In the rows, zero is written as 128.
Rows swapped in pairs by one turn or mirror: which row each one swaps with
Z688: [128 128 105 119  98 161 126 143 172 147 102 106  95 150 161 142 113 139
 148 120 113 105 152 142 119 121]
Z954: [121 109 112  99 101 155 120 151 117 142 115 124 132 152 156 137 104 127
 140 128  88 134 150 130 159 129]
Z782: [154 129 101 124  98 150 133 133 151 137 125 101 130 160 146 125 109 129
 146  86 138 140  99 154 138 170]
Z250: [120 122 119 105  99 153 120 136 156 122 126 114 148 128 109 127 113 118
 148  93 152  94 131 138 168 148]
Z85: [139 128 117 128 121 165 131 134 157 132 114 109 122 134 106 116 115 150
 153 106 126 143 105 149 131 170]
Z554: [141 136 122 108 101 111 115 128 142 141 156 125 106 138 125 109 110 117
 158  84 125 101 123 171 165 163]
Z961: [141 122  95 136  88 145 102 140 167 111 137 113 131 159 143 141 109 140
 149  99 140 130 164 140 152 116]
Z714: [114 123 128 118  97 137 112 137 184 152 118 118 109 139 116 130 108  97
 151  98 117 155 142 143 136 128]
Z36: [127 141 118 100 116 141 125 140 104 118 121  96 104 141 138 124 119 123
 150 139 116  86 127 135 131 140]
Z865: [ 99 133 136  98 102 147 126 145 164 149 119 133 111 149 126 130 112 117
 140 143  89 113 138 147 158 134]
Z620: [138 119 102 100 115 127 111 133  93 148 129 114 145 139 135 124 108 120
 157  94  99 129 148 141 160 146]
Z16: [132 141 119 114 109 113 103 141 111 114 147 108  89 151 138 122 114 119
 154 136 106 114 152 144 139 122]
Z645: [133 125 124 139 113 145 111 137 173 130 130 124 104 141 103 118 110 142
 155 112 111 170 136 151 136 143]
Z64: [145 146 113 130  94 101  93 130 155 138 167 121 116 145 140 114 112 144
 156 108 112 118 146 166 147 123]
Z885: [120 139 121 103 102 158 130 138 161 150 110 105 132 126 141 126 118 147
 143 129 120  76 117 142 130 136]
Z325: [158 151  84 128 119 122 115 119 119 145 134  97 131 161 142 126 119 145
 163  94 109 118 137 163 135 154]

Z325 swaps with Z865
Z64 swaps with Z885
Z16 swaps with Z36

Rows swapped in pairs by one turn or mirror: which row each one swaps with
Z66: [114 152 128 127 156 143 129 135 138 124 118 129  98 144]
Z227: [132 109 143 129 146 139 164 138 148  89 100 117 114 138]
Z621: [141 111 112 120 116 109 142 124 117 101 130 124  96 157]
Z818: [139 153 118 105 124 122 134 121 124 127 111 145 130 161]
Z448: [151 138 132 141 106 150 126 126 123 136 144 131 102 141]
Z547: [132 132 144 137 136 152 144 129 152 109 118 114 161 128]
Z606: [139 145 119 117 116 121 115 133 116 125 122 131 152 157]
Z442: [156 100 140 153 101 145 142 136 127 106 126 117 102 136]
Z920: [136 107 119 130 120 111 134 145 121  94  88 127 114 159]
Z559: [143 133 130 129 112 132 133 126 134 112 112 126 174 143]
Z376: [122 149 153 109 107 145 110 144 137 130 131 109 122 144]
Z125: [126 126 124 123 143 132 147 122 133 109 145 119  83 143]
Z148: [128 111 148 142 150 149 145 147 146  92 117 103 135 130]
Z14: [133 109 160 120  96 134 123 156 138  98 111  98 125 143]

Z66 swaps with Z920
Z621 swaps with Z125
Z559 swaps with Z547

Rows swapped in pairs by one turn or mirror: which row each one swaps with
Z631: [131 139 138 103 123 140 121 117 122 127 129 141 149 137 138 169 119 121
 123 145 120 132 140 146 119 117 128 119 126  96 152 139 133 162 121]
Z437: [131 132 129 116 128 116 147 129 122 144 134 138 148 150 139 153 106 122
 122 138 127 134 163 117 111 122 144 134 129  95 160 144 133 142 115]
Z382: [142 121 138 138 104 108 133 143 135 142 142 110 123 124 132 108 133  88
 146 108 139 117 108  94 114 131 115 126 120 149 103 113 120 103 124]
Z895: [129 124 123 148  94 120 147 143 123 134 162 109 108 130 123 110 139 116
 138 110 127 136  95  93 116 132 122 119 127 144 103 128 105  97 121]
Z314: [133 127 144 110 126 148 111 127 120 131 118 156 146 127 147 159 108 109
 140 138 133 139 150 122 135 142 123 139 136 106 144 156 130 135 131]
Z474: [116 127 116 107 124 146 124 119 110 139 109 165 136 135 127 155 118 131
 149 127 110 131 132 119 120 139 135 143 141 110 151 138 133 146 147]
Z796: [136 140 134 134  95 114 130 134 137 133 145 101 119 123 126 113 144  97
 142 112 128 109  92 113 109 124 112 114 119 146  98 103 115 122 124]
Z97: [136 128 124 137 112  87 163 141 133 152 152 105 131 149 128 116 123 107
 127 117 132 118 132  97  96 114 138 126 118 127 130 113 125 119 110]
Z318: [137 124 122 134 105  85 159 141 135 152 153 104 131 147 128 116 126 101
 128 116 126 121 125 103  98 107 138 118 119 128 126 105 122 119 111]
Z360: [122 132 132 103 114 153 134 111 109 139 135 145 152 128 124 142 110 127
 135 140 122 176 113 119 151 107 138 114 130 108 140 159 108 109 112]
Z185: [126 145 142 104 118 155 108 118 122 121 120 147 144 124 142 165 119 118
 136 144 122 132 136 143 130 135 120 127 135 101 141 147 125 155 132]
Z996: [127 133 126 132  95 126 147 126 115 143 156 107 124 125 123 106 131 112
 138 121 117 154  83  97 134 109 122 104 122 140 112 124 107  88 111]
Z938: [139 134 132 132 102 101 142 132 136 137 152  97 126 135 123 119 143 101
 128 115 127 110  99 118  99 107 120 107 111 139 112  99 124 131 114]
Z564: [140 127 135 137 100 112 134 139 135 136 143 106 117 123 129 106 139  96
 144 109 136 112 100 100 112 130 114 123 121 150  99 108 119 108 125]
Z119: [129 121 120 137 108 110 148 137 129 148 128 123 120 133 120 110 139 112
 152  99 118 110 101  94  99 130 132 132 127 148 113 101 120 116 139]
Z300: [127 124 124 145  92 122 146 142 121 133 163 111 108 127 121 107 136 121
 138 113 127 131  96  91 114 128 125 123 126 147 103 127 110  98 124]
Z691: [123 138 130 108 108 160 132 109 104 135 150 146 142 126 131 146 116 129
 131 146 117 175 113 113 149 115 129 113 124 111 143 161 107 109 119]
Z495: [135 139 130 127  97 109 139 133 138 137 154  93 127 127 121 118 147 100
 138 119 123 109  96 117 104 109 121 107 115 141 107  97 123 130 122]
Z839: [120 137 131 108 114 159 129 113 102 134 136 144 144 127 135 149 111 129
 134 147 111 173 118 121 151 118 128 115 134 103 146 159 115 114 117]
Z371: [131 136 143 105 122 156 109 122 120 120 120 149 142 122 144 164 115 114
 138 141 126 132 142 138 132 141 121 131 137 103 137 152 127 147 135]
Z478: [120 126 125 111 127 146 129 123 115 138 106 164 141 135 134 157 116 131
 147 127 112 131 139 121 117 138 139 144 141 108 151 140 129 145 147]
Z908: [120 129 129 120 115 160 126 128 109 123 138 153 131 132 137 161 114 137
 132 140 121 158 138 121 136 142 130 131 142 101 144 170 115 128 129]
Z532: [128 134 126 126  93 135 146 120 114 142 165 117 127 124 121 113 132 117
 135 126 122 161  85  94 136 108 124 105 115 140 117 135 101  89 113]
Z248: [127 145 136  99 118 149 118 117 123 126 130 138 151 129 136 168 122 121
 132 149 116 131 138 146 124 120 128 119 131  98 148 139 133 161 130]
Z206: [129 129 128 111 123 119 141 128 122 142 133 142 150 149 142 158 106 118
 123 141 120 140 160 126 115 116 144 129 132  93 160 141 130 145 118]
Z516: [138 136 129 130  97 108 138 135 141 133 153  93 126 127 122 120 144 106
 131 118 123 103 100 119  98 114 119 105 114 137 111  97 123 131 122]
Z625: [129 141 135 103 119 146 117 120 127 122 130 136 148 129 136 168 120 126
 126 147 117 124 140 146 118 124 126 116 128  95 150 137 132 161 129]
Z32: [118 128 131 117 113 162 125 127 105 122 139 156 131 130 135 157 113 141
 133 141 121 154 138 119 134 138 133 135 142 104 144 169 119 130 131]
Z339: [123 122 110 131 105 112 143 133 123 149 130 126 116 134 114 112 139 113
 154 101 116 112  96  94 102 130 130 132 127 148 115 102 125 119 140]
Z460: [140 131 137 134  99 115 131 138 136 132 146 102 117 120 129 111 140  93
 144 110 133 109  97 109 113 131 114 118 121 148  95 109 117 114 128]
Z684: [129 128 127 123 100 126 147 122 118 147 151 116 137 126 115 108 125 114
 139 120 126 162  84 101 138 100 133 106 120 135 113 131 101  89 107]
Z813: [130 133 142 106 123 154 112 122 118 124 117 153 142 124 145 161 113 118
 138 142 130 136 145 131 134 142 122 137 138 103 144 153 129 142 133]

Z564 swaps with Z813
Z248 swaps with Z495
Z300 swaps with Z32
Z532 swaps with Z691
Z938 swaps with Z631
Z360 swaps with Z684

